Small tables with named rows and columns. After each table, cells are looked up by row and column.

Ket =
	Gek	Nad	Razo	Retakob	Gugi	Kevudif	Led	Vub	Lida
Sitatat	91246	63552	74614	68846	85215	48327	97410	86112	89218
Palen	51673	71240	41933	82056	54444	63352	58996	62794	65493
Rozadim	77892	60361	57510	45681	87074	53888	79436	82501	72062
Fud	58411	71126	55848	49940	61666	59150	58689	66820	63725
Ber	47157	47162	58960	12869	61065	71531	38353	43414	38634
Fod	73784	49384	86227	50586	73915	56483	77429	71630	71725

What is the Retakob of Fud in Ket? 49940
What is the Nad of Ber in Ket? 47162
What is the Gek of Rozadim in Ket? 77892
What is the Gek of Sitatat in Ket? 91246
What is the Lida of Ber in Ket? 38634
What is the Nad of Palen in Ket? 71240
What is the Vub of Sitatat in Ket? 86112
What is the Gek of Palen in Ket? 51673
What is the Gugi of Ber in Ket? 61065
What is the Retakob of Palen in Ket? 82056

Bor =
,Gusata,Telodem,Fof,Sakuv,Vurifov,Bon
Sazu,5.199,4.535,5.949,4.899,6.308,5.478
Rorum,5.569,4.577,6.520,4.250,6.509,5.167
Movaram,4.342,3.697,6.552,4.823,5.930,5.274
Nuzirom,4.780,6.678,3.690,7.189,3.620,5.796
Sogita,5.921,7.909,3.021,8.228,2.721,6.290
Kizeson,4.734,5.253,5.106,5.728,5.191,5.461
Mura,5.219,4.432,6.821,5.111,6.044,5.994
Fos,5.556,8.502,2.769,8.626,2.216,6.233
Gib,4.805,4.297,5.235,4.769,5.282,5.020
Gameba,4.164,4.460,5.767,5.161,6.189,5.728
Geme,4.899,5.236,5.886,5.005,5.466,5.091

Kizeson, Fof => 5.106
Movaram, Telodem => 3.697
Sazu, Sakuv => 4.899
Fos, Sakuv => 8.626
Sazu, Gusata => 5.199
Sogita, Sakuv => 8.228
Rorum, Fof => 6.520

Bukemil.tsv
	Lalagum	Zif	Nepitag	Belim	Tuzif	Nutifa	Fonov
Dil	131	180	59	115	96	197	166
Geko	124	141	213	99	146	184	200
Vevivup	175	203	124	65	184	136	110
Ruturoz	124	167	71	120	88	203	181
Sidako	136	121	219	98	146	164	204
Nonipep	124	150	87	121	83	203	199
Bikin	129	136	102	117	82	198	213
Vero	178	98	204	84	156	107	185
Lam	204	154	139	63	181	90	123
Moti	138	131	122	103	91	193	224
Zadapil	121	203	168	89	162	204	159
Duduvef	190	102	192	78	161	93	172
Pizupo	135	128	114	110	85	193	221
Nukidep	205	137	152	65	176	83	134

What is the Fonov of Ruturoz in Bukemil?
181
What is the Nepitag of Bikin in Bukemil?
102
What is the Tuzif of Ruturoz in Bukemil?
88
What is the Belim of Duduvef in Bukemil?
78
What is the Lalagum of Zadapil in Bukemil?
121
What is the Belim of Vevivup in Bukemil?
65
What is the Tuzif of Geko in Bukemil?
146
What is the Lalagum of Ruturoz in Bukemil?
124

Table Gor
,Bub,Dez,Kapu,Bulus,Ribifi,Nebi,Saverum,Bibe,Zeteva,Fonogef
Tif,4972,3845,4228,4086,6750,6207,7217,5361,5686,1667
Koz,1950,6041,6091,5812,8294,4712,6360,5505,4897,8326
Talir,2604,3184,5454,4646,8961,6472,5992,5064,5886,5263
Vof,2648,5227,5047,5005,6695,4151,8587,5859,5967,8367
Zalak,7002,8567,6480,7156,3601,4698,5255,6094,5722,9182
Vebu,3917,4099,5130,2679,6860,6502,8216,6462,6210,3442
Tisumo,3131,4200,6577,3593,7865,5813,8404,7466,5811,6549
Sal,6889,8098,7017,8893,3559,6033,4279,7445,6228,6767

Zalak, Ribifi -> 3601
Vebu, Zeteva -> 6210
Zalak, Bibe -> 6094
Tisumo, Bulus -> 3593
Koz, Ribifi -> 8294
Sal, Fonogef -> 6767
Talir, Dez -> 3184
Sal, Bibe -> 7445
Vebu, Nebi -> 6502
Tif, Bub -> 4972

Pagoris:
columns: Lak, Sab, Saripir, Rifum, Faf, Mipomum
Kitubi: [101, -595, -10, -422, -311, -76]
Savonip: [-4311, 5164, 6560, 6536, -5114, -3745]
Zal: [-2044, -4628, -5723, -5486, -1466, -2192]
Masusu: [-217, 3138, 4215, 3917, -809, -68]
Nozem: [1565, -1220, -2200, -1922, 2156, 1432]
Tuga: [-352, 2319, 2936, 2731, -703, -273]

Saripir of Kitubi = -10
Lak of Savonip = -4311
Faf of Zal = -1466
Saripir of Zal = -5723
Rifum of Masusu = 3917
Faf of Kitubi = -311
Faf of Savonip = -5114
Faf of Tuga = -703
Lak of Masusu = -217
Rifum of Nozem = -1922
Mipomum of Masusu = -68

Fum.csv
,Gepo,Palugur,Dilakit
Rufu,47,163,203
Leno,127,103,96
Vurigak,170,85,43
Las,83,86,114

Dilakit of Leno is 96
Gepo of Leno is 127
Gepo of Las is 83
Dilakit of Rufu is 203
Palugur of Rufu is 163
Palugur of Las is 86
Dilakit of Las is 114
Palugur of Leno is 103
Dilakit of Vurigak is 43
Gepo of Rufu is 47
Palugur of Vurigak is 85
Gepo of Vurigak is 170

Defavos =
,Zuduzu,Zor
Lop,53,14
Savu,158,190
Fuf,101,198

What is the Zuduzu of Lop in Defavos? 53
What is the Zuduzu of Savu in Defavos? 158
What is the Zor of Lop in Defavos? 14
What is the Zor of Savu in Defavos? 190
What is the Zor of Fuf in Defavos? 198
What is the Zuduzu of Fuf in Defavos? 101

Table Zok
cols = Zuzon, Sib, Keb, Pil, Vuze
Lefe: [-1.7, -7.8, 0.1, -2.9, -2.5]
Riro: [-1.6, -8.2, 0.0, -2.9, -2.4]
Fikonu: [-3.2, 5.0, -0.3, -2.4, -3.4]
Sibe: [-1.5, -8.7, 0.0, -3.1, -2.3]
Bamabi: [-3.2, 5.0, -0.3, -2.5, -3.4]

Vuze of Riro is -2.4
Pil of Fikonu is -2.4
Pil of Riro is -2.9
Zuzon of Bamabi is -3.2
Sib of Riro is -8.2
Sib of Bamabi is 5.0
Sib of Lefe is -7.8
Pil of Sibe is -3.1
Sib of Fikonu is 5.0
Vuze of Fikonu is -3.4
Pil of Lefe is -2.9
Zuzon of Lefe is -1.7
Vuze of Sibe is -2.3
Zuzon of Sibe is -1.5
Keb of Sibe is 0.0
Keb of Bamabi is -0.3
Which row has the largest Vuze? Sibe

Table Vob
	Mef	Tet	Zod	Gol	Latu	Gunesa	Tebe	Domope	Nuf
Liv	3548	7140	7456	6467	3713	6490	8104	4923	6623
Nevi	7605	6730	8853	2844	7234	-2489	5906	1080	4948
Vev	6081	8017	-1350	898	4968	2708	5088	4160	7132
Mam	3872	4238	4717	-479	2547	2294	5955	6920	9409
Simirir	3619	5451	2940	2392	2013	7150	4272	7742	7443
Ridado	2047	7765	3618	4725	5323	9842	6541	6470	7204
Doza	3616	2231	2513	-5317	5463	7886	5344	684	7465
Bilute	5315	2140	4770	-4689	4554	1557	5529	5131	3249

Gunesa of Bilute: 1557
Zod of Simirir: 2940
Gunesa of Simirir: 7150
Tebe of Ridado: 6541
Nuf of Bilute: 3249
Domope of Doza: 684
Domope of Nevi: 1080
Nuf of Nevi: 4948
Mef of Doza: 3616
Tet of Liv: 7140

Bifeg =
,Fizato,Rafaziz,Taf,Pirumu,Pagupe,Tuzumu,Buz,Nabuges,Vimag
Zab,1.219,-42.353,-2.778,-42.465,1.194,-42.753,0.412,-41.958,-41.623
Leno,-27.849,-22.568,-30.767,-19.452,-27.719,-19.583,-28.190,-21.800,-21.266
Piriso,-13.479,1.587,-10.877,-0.556,-13.542,-0.408,-13.072,1.419,1.229
Potir,-39.065,-15.218,-40.838,-8.079,-38.865,-8.104,-39.090,-14.701,-14.298
Muk,-20.548,-12.543,-20.764,-10.921,-20.591,-10.953,-20.666,-12.617,-12.629
Rataka,-70.618,51.292,-67.044,62.372,-70.514,62.677,-69.772,51.555,51.697

Vimag of Zab is -41.623
Taf of Rataka is -67.044
Vimag of Potir is -14.298
Buz of Rataka is -69.772
Fizato of Leno is -27.849
Rafaziz of Piriso is 1.587
Pirumu of Piriso is -0.556
Pirumu of Leno is -19.452
Vimag of Muk is -12.629
Taf of Piriso is -10.877

